One turn sends every row of this set to another row. A few are shown first. Where does it send the rows asked after them?
K_298: [ -5 -29  21 -17  41   8 -12  -9 -21 -11  -3 -26 -12  14  -9  -1]
K_195: [-12   8  15 -13  24 -22 -12  -1 -25 -16  -6  20   1 -39 -15 -26]
K_610: [ -3  10   3  21  26 -33 -31   9  -6 -29   2  48 -15   9 -28  -5]
K_855: [ 10  22  31  20  25 -20 -25  30 -18 -21  -7  34 -17  10 -28   2]
K_409: [-19 -15  22   3  14 -16 -14  10 -15   1   2  41  11  37 -13  31]
K_354: [-12  12   1 -15  33  22 -15   8   4 -32   6 -20  20   3 -22  12]
K_31: [-14  14  22 -20  24 -16 -15   1 -29  -7  -8  25   2 -40 -17 -15]
K_579: [-20 -27   6 -21  37  12  -9 -29  -9 -11  -5 -14  -9  15 -24   4]
K_520: [ -9 -21   6  20  23 -33 -15  16 -17 -15   6  23  -3  38   1  12]
K_794: [ -9   6 -10 -23  43  -4 -47  19 -11 -17  12 -16  13   4  -4  20]
K_154: [-19 -12   3 -17  28   6 -40   2   9 -23  21   5  37   0 -13  11]
K_680: [-19   2 -15   9  31 -26  -7   8 -18  -8  -9  20 -17  40 -15  29]
K_704: [  2   9  35  19  19 -20 -30  18 -11 -19   4  52  -1   9 -29  -3]
K_338: [-14 -44  21 -20  34  -2 -27 -20 -13  -5   7  -4   4  13  -8  -2]
K_779: [-20 -34  -4 -24  43  -8 -30 -24 -14  -2  -2  -6 -10  12 -11   7]
K_817: [ -5  13  -2 -18  41   9 -28  21 -10 -25   6 -28  10   3 -12  13]
K_914: [-20   1   7 -17  26  21 -24   1  10 -27  15  -4  34   2 -25  14]
K_826: [-19  17   6 -19  26 -20 -11  -9 -23 -12 -11  26  -2 -41 -21 -17]
K_197: [ -9  -9  21  24  16  -7  13  11 -10 -24  -3  14   1  39 -16   7]
K_838: [-12  11  14 -12  25 -20 -10   0 -25 -18  -5  20  -1 -40 -14 -28]
K_656: [-27  -8  -2  12  16 -10   3  -9  -1 -14  -4  35   3  38 -29  23]
K_479: [-13  14  22 -20  23 -16 -14   1 -29  -5  -8  26   1 -40 -19 -16]
K_699: [-15  -8 -12 -20  38  -7 -52   8  -1 -21  20  -1  25   2  -4  15]
K_161: [ -6  28  10   8  28 -25 -34  13 -15 -12  -9  47 -20   9 -35  15]
K_363: [-20 -30  26 -30  34  13 -21 -23 -13   1  -2  -1   3  12 -23  13]
K_129: [-13 -24  17 -30  42   1 -28 -10 -25   5  -5 -14 -13  15 -13  18]
K_291: [ -9   7  21   7  19  -6   2  21 -25  -4 -12  14  -8  41 -17  34]
K_696: [ -1  21   8  24  27 -17 -13   8  -5 -36  -8  36 -18   9 -38  -8]
K_302: [-19  16   6 -19  25 -21 -12  -7 -23 -10 -11  26  -3 -40 -20 -16]
K_667: [-10  26  20  10  20 -10 -21   5  -4 -17  -8  53  -8  10 -44  10]

K_338 -> K_363
K_520 -> K_409
K_826 -> K_838
Now find these:
K_817 -> K_794
K_667 -> K_696

One turn sends every row of this set to another row. A few are shown first. Where does it send the rows asked after them?
K_900: [ 25   3 -26   0  68  11   7 -24 -25  12 -13  -1]
K_65: [  5  17 -20  -9  36 -13   2 -33 -29   3 -49  35]
K_138: [ -7   8   0 -10  23 -19  16 -12 -48   9  15   8]
K_659: [ 14  -2 -23 -22  58  19  16 -39 -23  21 -13  -9]
K_600: [-22  15   1   6  32   2  24 -21 -28  53 -24   6]
K_674: [-25  18   4 -18  33   9   0 -21 -14 -31 -23  14]
K_770: [-25  15   0 -25  45   0   1 -39 -36  33 -16  14]
K_804: [-15  21   2   5  46  17  15  -8 -22 -42 -22  15]
K_442: [-15  28  13   1  44  24 -14 -13 -58  19  -3  26]
K_46: [-17 -16  16   0  67  10   2 -12 -15  29  -1  19]
K_830: [ -3   2   2  -3  61  20 -10 -25 -49 -15 -19 -18]
K_203: [ -9  -2   7  -2  31 -23   2  -7 -48   1  13   3]
K_300: [-30  25  15  18  28  13  23   1 -41  26 -20   8]
K_441: [  5  12 -14   6  57   7  10  -2 -71  -7 -30  -5]
K_592: [ -6  -3  10   8  36  17  11 -49 -60   4 -10  36]
K_976: [  6  44  -1  -2  24  -8   1 -23 -16   2 -28  20]
K_224: [ -7  29 -12  -4  52  13  -4 -22 -52 -27 -32 -10]
K_280: [-28   4  19  20  44   2   2 -12 -34  30 -29  -6]
K_403: [-14  15 -24 -16  45   0  46 -14 -50  -6 -35   0]
K_106: [-15  27   4  -6  42  24  11  -2 -48  27   9  28]
K_445: [ -5  -1  -3   0  69  12  35 -38 -23   4 -37 -18]
K_329: [ -8  22 -10 -18  42  34  38 -11 -40 -18  -5   2]
K_198: [ 17  14 -15   9  39  11  21   1 -28  -2 -23  45]
K_310: [ 18  21 -26 -11  44  19  27 -18  -6   4 -10  32]
K_583: [-28   1  15  18  37  10  28  -8 -14  32 -20  20]
K_455: [-13  -6   5   6  48  -6   7  -7 -17 -25 -42  27]
K_901: [-13  16 -21 -18  51  19  47 -16 -22 -15 -14   1]
K_565: [ -6  12   6  -4  40 -14  10 -19  10  -9 -31   7]
K_319: [  9  15   7  19  65  34  19 -14 -47  -3 -20 -10]
K_949: [ 11  13 -15  -3  51   0 -22 -41 -23  -3 -35   7]
K_37: [ 18  21   4  17  40   0   0   6 -12  -3 -17  18]
K_631: [ 11   3  -9 -10  44  17  20  -7   3   1   2  29]
K_562: [ -5 -17  13  12  45  18  19 -44 -47   8  -7  36]
K_871: [ 10 -16 -24  -1  66  -6  24 -12 -36  11 -29  -5]
K_510: [  0  36 -10  -7  46  27  37 -42 -51  10 -32  -2]
K_525: [-41  20  17  10  24   5  11 -25 -34  22 -38  12]
K_289: [-36  -9  22  -1  65  11  -3  -7 -25   7  -7   6]
K_735: [-18 -11  13   0  42  13  24 -48 -45  -2 -15  33]
K_884: [ 18  20 -10  -9  43  10 -29 -28 -28   4 -18  17]
K_995: [ -8  -3   1 -14  31 -29   6 -23 -41  13   8   2]
K_259: [-46  18   4 -30  35   2  20 -35 -33  12 -17  22]
K_328: [-11  20  12  23  33  12   2 -16 -37  42 -25  18]

K_562 -> K_995
K_442 -> K_289
K_198 -> K_871
Now find these:
K_976 -> K_319
K_674 -> K_329
K_224 -> K_804
K_328 -> K_280

One turn sends every row of this set to another row. A few are shown first. Where does it send the rows asked after them?
K_293: [-51  -4  26  14 -57  30  11  57   7   6 -16 -14   7  17  24  -8  23   5
 -10   1  10  -2  12  18  -3  55  -7  -3 -11 -25  31  13  -8  -6 -34 -10
  11  23  -6 -12   8 -14   6  32 -20  20  23  19 -39  -3 -11   5 -14  11
   4  22  14  -1   0 -24  17   9 -18  19]
K_880: [-33  -2  21 -35 -46  -6  10  27   6 -12   7   0  24  29  28 -12 -10   1
  49  33  29   4  42  -3 -40  43 -40 -11 -11 -15  29   5  21  -8   1  20
 -18 -24  58 -18   5 -26 -28  14  -5 -11  30 -22  -4 -40 -11  -4  -6 -12
   2  18   2  -5  36 -20  14  -3   9  14]
K_964: [-46 -18  32   8 -66  27   4  48   2   1 -13 -16   3  17  28   2  33  -1
 -12   3  16  -4  17  18 -12  42 -12  -3  -7 -20  30  29  -8  -1 -47 -19
  13  12  -8  -9   6  -7  -1  36 -26  21  18  22 -45 -12   2   2 -10  12
 -12  26  20   4   9 -31  12  15 -10  29]
K_498: [ -5  -7  10  13 -17 -15  22  30   9 -11  31  -6  12  43  26   2   2  14
  25  31  -6   7  63  25  24  67 -17   1 -23 -38  14  56  48 -27   0   1
   0 -12  63  -2   4 -42 -20  29  11 -17  10  27 -25 -35  30  43 -51  23
  -5  21  13   4   6 -16  17  -3   2  32]
K_345: [ -6 -12  11  15 -17 -15  23  33   9 -16  35  -8  14  44  23   3   5  10
  22  32   3   8  59  26  22  72 -16   7 -23 -38  13  58  49 -26  -4   3
   4 -13  60   3   2 -43 -18  32   6 -18   8  30 -23 -39  29  38 -54  27
  -2  14  20   4   7 -15  18  -1   2  32]
K_771: [-10 -34  15   3 -41   8  -4  27  18  -7  37 -16   7  65  19 -29   2   0
  30  -7  17  -6  42 -14 -17  41 -36  -6  10 -29  39  19  14   1   7  47
  15 -13  49  -5   0 -14  -7  15 -17 -25  32 -20 -16 -38  -5 -16 -31 -14
  -9   4  28  26  27 -14  -6  -5   4  42]
K_40: [-14 -29  16  -3 -41  -6  -5  28  17  -8  29  -9  13  69  23 -28   1   6
  30 -14  11  -6  45 -21 -10  42 -33  -2   9 -30  45  22  15   4   8  44
  11  -8  61  -9   2 -15 -12  14 -19 -26  33 -25 -20 -36  -3 -15 -35 -17
  -8   9  23  28  25 -21  -4  -9   5  43]
K_892: [-42 -18  35 -32 -68   6  12  22 -25 -18  -8  -9  19  15  17  12  -2   2
  26  24  18  17  30  -2 -39  40 -47  15 -18  -3  21  18  18 -24 -36 -34
 -35 -15  27  -6   2 -10 -36  30 -16  11  16 -14 -34 -45  -7 -15 -13   9
   2  27  10  -3  18 -23  22 -14  25  12]
K_939: [-45 -14  38 -32 -67   3   8  16 -25 -15 -14  -6  18  17  23  10  -4   2
  27  14  17  18  29   2 -37  40 -52  13 -21  -4  21  19  17 -24 -34 -36
 -37 -11  34 -10   3  -9 -37  33 -15   9  16 -22 -30 -40  -9  -9 -14   6
   1  29  10   0  16 -24  23 -10  26  15]
K_750: [ -7 -30  35  -4 -56   7  29  45 -22 -16  34 -13  21  33  10 -12 -22  -7
  25 -12  -2   0  60 -13 -11  44 -24  21 -12 -13  30  14   7 -27 -17 -25
 -17  -5   2  16 -15  26   3  35 -24  -7  20 -19 -39 -66  10  -9 -34  20
  13  12  15  28   2 -26   7  -3  39  35]
K_848: [-40 -12  39 -31 -68  13  11  12 -28 -12  -8 -10  14  12  20   6  -7  -2
  29  18  17  22  31   5 -42  34 -51  10 -23  -7  21  16  17 -27 -31 -39
 -33 -14  28 -12   1  -8 -37  30 -12  12  18 -22 -30 -40  -8  -7  -9   5
  -4  32   8  -3  17 -18  23 -10  24  11]
K_703: [ -6 -42  12  23 -35  11   5   1  10  -4   6 -18   6  68 -11  13   1  -9
  29  14 -30  -6  38   4  33  44 -49   9 -23 -31   3  63  43 -46 -18  -7
  -5  13  54  -5   7 -12 -29  46   6 -20   8   6 -31 -19   9  12 -58   0
  -6  12  16  15  -2  -3   2 -30   4  23]
K_98: [-62   1  28   3 -53  12   7  48   5  11 -27  -8  12  15  36  -5  14  14
  -5 -17  -4  -2  18  15   7  53  -7  -1 -17 -24  31  20  -7  -3 -31 -17
   3  31  14 -26  13 -12   3  35 -14  23  27   8 -43   4  -3  15 -17   1
   1  41   3   2  -1 -28  25   8 -18  17]
K_535: [ -6 -45  11  22 -36  11   3  10  14  -7   6 -17   9  68 -14  15   6 -10
  28  20 -28  -6  36   1  31  52 -43  14 -18 -27   4  59  44 -42 -20  -8
  -2  10  46   0   9 -11 -29  45   2 -19   8  16 -34 -27   7   8 -59   3
  -6   6  20  17  -2  -5   1 -34   5  24]
K_451: [-61  -5  28  11 -58  14   8  63  10   0 -26  -8  16  23  26   2  23  11
  -8  -8   0  -5  12   8   3  57  -5   3 -16 -24  33  20  -5   0 -41 -16
   5  26   7 -20  14 -15   2  32 -21  21  24  19 -42  -3  -5   9 -17   8
   5  27  11   1   0 -33  20   3 -16  18]
K_841: [-23 -17  28   3 -36  12   2  61  26   6 -13   3  29  30  -3 -19  -7   3
   1  -2 -20 -18  31  -8   7  68   4 -10 -19  -4  26 -12  -3 -13 -10  -6
   7  32  13 -11  17   8  12  38  -7  13  41 -12 -41 -17  -6   1 -28   6
  26   3  -3   6  -5 -34   5  -6 -13  15]
K_905: [-53   2  25  10 -56  30   8  42  -1  20 -18 -15   4   9  29 -13  16   5
  -6 -10   2   1  16  27  -1  50 -13  -7 -18 -28  28  17  -8 -10 -28 -12
  12  31   2 -24   8 -13   2  36 -13  23  26  12 -38   5 -12  16 -12   1
   2  35   6  -2  -2 -22  23  11 -19  18]
K_316: [ -2 -24   9  20 -18  -8  15  25  21  -1  20  -7   7  54  15  10   4   8
  24  32 -18   6  60  26  34  60 -29   2 -19 -40   3  61  52 -28  -2   8
  -2   1  64   2   3 -30 -16  37   2 -17  16  24 -27 -29  27  39 -53  15
   3   9  19   6   6  -9  14  -7 -10  32]
K_647: [-44 -11  30   2 -60  32   6  29  -8  11 -15 -19  -4   8  35  -5  24   0
  -9  -7   7   3  17  29 -11  34 -13  -9 -12 -23  26  33  -8  -6 -37 -19
  12  18   1 -20   1  -5  -5  39 -16  27  23   8 -41  -2   0  12  -7   2
 -15  38   8   7   5 -23  11  20 -12  28]
K_412: [-37  -2  24 -36 -45 -10  10  34   5 -14  11   1  23  31  29  -8 -10   3
  48  31  28   4  43  -6 -42  44 -40  -6 -12 -15  24   6  20  -8  -4  21
 -19 -25  60 -17   6 -28 -29  14  -7 -13  33 -18  -1 -41 -10  -4  -8 -11
   1  17   4  -2  35 -21  11  -2   9  14]
K_710: [  0 -42  12  25 -34  20   3  -4  10   2  11 -23   4  62 -12  11   0 -12
  29  17 -25  -1  38  15  28  44 -49   8 -23 -31   3  57  42 -48 -13  -6
   0  11  45  -1   5 -15 -26  44   6 -17   9  10 -29 -20   3  11 -54   1
  -7   5  18  16  -4   1   2 -30   2  24]
K_842: [-55 -11  33  -2 -58   8   4  34  -3   8 -24  -9   6  16  38   2  20   7
  -5 -17  -1  -1  20  15   2  34 -15  -3 -15 -21  30  32  -7   2 -38 -25
   4  27  18 -29   6  -5  -9  40 -16  26  20   2 -46   3   8  14 -15  -3
 -14  50   6  10   1 -33  15  16 -15  28]
K_945: [  4 -22   8  24 -22   3  17  22  17  -1  26 -14   3  51  10   8   9   4
  19  37 -13   8  61  30  27  59 -31   0 -19 -41   4  59  50 -28  -2   9
  -2  -4  56   7   3 -34 -15  33   3 -16  13  31 -23 -33  24  35 -49  18
   4   0  21   5   8  -2  11  -6  -9  35]
K_733: [ -3 -27   8  22 -23  -5  16  30  21  -4  22  -9   7  56   9  15   8   7
  21  35 -17   5  62  21  32  65 -30   4 -17 -39   2  59  53 -26  -7   9
  -3  -6  60   3   5 -32 -17  35   1 -16  15  29 -24 -36  25  34 -52  19
   6   4  21   7   7  -7  13 -11  -9  36]
K_348: [ -2  -8  10  17 -18  -6  21  23   8 -10  38 -11   8  37  24  -2   3   8
  25  29   0  10  61  31  22  63 -19   0 -25 -36  13  59  48 -27   5   3
   6 -12  60   1   0 -42 -21  31  12 -14  11  27 -22 -33  26  43 -52  21
  -5  19  16   1   6 -11  21   0   2  31]
K_90: [-10 -28  13   0 -38  10  -3  13  11  -1  38 -19   1  59  25 -36  -1  -2
  31 -12  14  -6  42  -5 -16  35 -36 -10   4 -30  39  21  15  -5  15  44
  17 -10  52  -7  -4 -11 -10  19 -11 -22  34 -25 -13 -33  -3 -11 -31 -17
 -10  10  21  25  27 -13  -9  -4   2  42]
K_174: [-38 -15  38 -29 -69  16  10  11 -26 -16  -7  -9  15  11  16   7  -4   1
  23  24  19  21  30   6 -42  37 -48  10 -19  -6  20  16  15 -29 -34 -35
 -33 -15  23  -5   1 -11 -38  33 -16   9  16 -16 -31 -44 -11 -11  -9  10
  -1  23  10  -3  17 -20  22  -8  26  13]
K_218: [-55 -14  34   0 -63   6   5  53   5  -6 -28  -7  13  23  37   7  35  10
 -10  -8   4  -6  18   5  -2  47 -13   4 -10 -18  33  30  -6   6 -51 -25
   7  17   8 -19   8  -5  -4  38 -27  21  18  11 -50 -10   8   3 -18   5
 -12  34  15  12   8 -38   9   9 -10  26]
K_453: [  2 -23  11  23 -18   0  13  18  14   2  24 -13   3  48  11   7   5   4
  22  32 -17   9  61  31  33  58 -30  -3 -22 -42  -1  63  51 -33   1   9
   1  -1  62   1   1 -33 -16  35   4 -17  16  23 -23 -30  23  40 -51  14
   1  10  20   6   8  -4  13  -7  -9  31]
K_471: [ -2 -12  10  19 -19  -4  23  27  11 -13  39 -12   9  40  21   0   7   8
  24  34   0  10  61  29  18  64 -16   1 -23 -40  11  58  48 -27   0   5
   7 -13  55   6   0 -43 -18  30   8 -18   8  33 -25 -35  27  39 -51  26
  -2  11  20   2   7 -11  16   2  -1  34]
K_542: [-20 -17  28   0 -33  27   0  41  18  18  -6  -7  18  18   0 -27 -12  -3
   4  -3 -21  -9  32   8   3  60  -2 -17 -26  -8  21 -13  -5 -20  -1  -3
   9  34  12 -13  12  13  11  39   0  12  44 -17 -34 -12  -8   6 -23   0
  26   8  -8   3  -6 -28   6  -2 -16  13]
K_983: [-33  -4  24 -32 -46  -7   9  31   6 -18  11   1  23  31  26 -11  -9   4
  48  37  31   2  43  -2 -46  45 -37  -9  -9 -19  25   3  21  -9  -2  22
 -16 -26  54 -14   7 -28 -29  13  -6 -14  34 -17  -5 -44 -10  -9  -7 -11
   2  14   3  -5  36 -20  10  -1   9  12]
K_159: [-16 -29  34 -11 -52 -11  25  40 -22 -14  20  -8  27  35  16  -8 -25   2
  28 -26 -13   0  60 -18   5  48 -26  24 -14 -14  31  16  11 -27 -13 -30
 -22   3  16   6 -14  27   0  36 -20  -6  20 -28 -45 -58  15  -4 -39  16
  10  27  10  30  -1 -32   7  -5  39  37]
K_378: [-16 -26  17  -5 -36   0  -3  16  13  -2  29 -15   9  64  29 -31  -4   3
  33 -20   8  -5  44 -15  -9  38 -39  -8   6 -31  42  22  16   4  15  43
  12  -4  65 -13   0 -12 -12  19 -10 -20  36 -31 -20 -31  -1  -8 -33 -21
 -13  17  17  28  24 -16  -6  -4   4  41]
K_911: [-10 -21  36 -13 -49   1  26  20 -27   1  24 -12  16  26  20 -17 -31  -3
  30 -31 -14   6  59  -3   1  35 -28  14 -17 -17  29  17   9 -31  -3 -28
 -20   6  19   0 -16  27  -1  39 -11  -2  24 -34 -42 -53  15   3 -35   5
   6  35   4  29  -4 -28  11  -1  38  36]
K_386: [-24 -17  30  -4 -27  10   1  47  20  13 -13   3  28  28   3 -20 -13   3
   3  -8 -26 -14  31   0   9  62   0 -13 -23  -7  24 -11  -4 -12  -4  -8
   3  40  19 -14  16  13  10  42  -2  15  42 -22 -40 -10  -6   6 -30   0
  27  15  -9   7  -7 -35   8  -5 -18  14]
K_446: [  3 -25  32  -4 -53  20  32  23 -27  -1  36 -17  11  23  11 -19 -27 -10
  25 -15  -5   6  55   6 -10  36 -27  11 -17 -14  25  15  10 -37  -7 -26
 -11   0   2   9 -21  28   1  34 -12  -2  22 -26 -37 -58   5   1 -29  16
   7  19  12  23  -2 -19  10   5  38  41]
K_28: [-18 -19  27   3 -38  26   3  56  19  12  -8  -6  22  22  -6 -25  -9  -5
  -1   4 -15 -15  28   4  -4  65   3 -17 -19  -5  22 -15  -4 -17  -6  -2
  10  34   0  -5  13  11  15  38  -4  15  39 -10 -33 -21 -13   1 -25   8
  28   0  -1   5  -5 -28   4  -3 -15  14]
K_167: [-32  -2  21 -34 -44   0  11  29   4 -13  11  -2  20  29  27 -13 -13   3
  47  35  30   3  42  -3 -42  43 -38 -10 -11 -18  26   6  22  -8   0  24
 -15 -25  57 -16   5 -27 -29  14  -5 -11  31 -17  -2 -39 -14  -3  -4 -10
  -2  17   4  -6  34 -18  13  -1  11  15]
K_803: [  2 -48  11  28 -36  24   6   6  14  -2  12 -22   3  66 -16  10   6 -14
  27  25 -20  -6  38   7  27  48 -43  11 -17 -30   6  57  40 -46 -21  -5
   0   6  39   3   4 -13 -28  42   1 -19  10  18 -32 -24   6   8 -54   6
  -3   1  20  13  -2   1   1 -31   4  24]

K_28 -> K_841
K_316 -> K_453
Now find these:
K_159 -> K_911
K_98 -> K_905
K_964 -> K_218
K_378 -> K_90

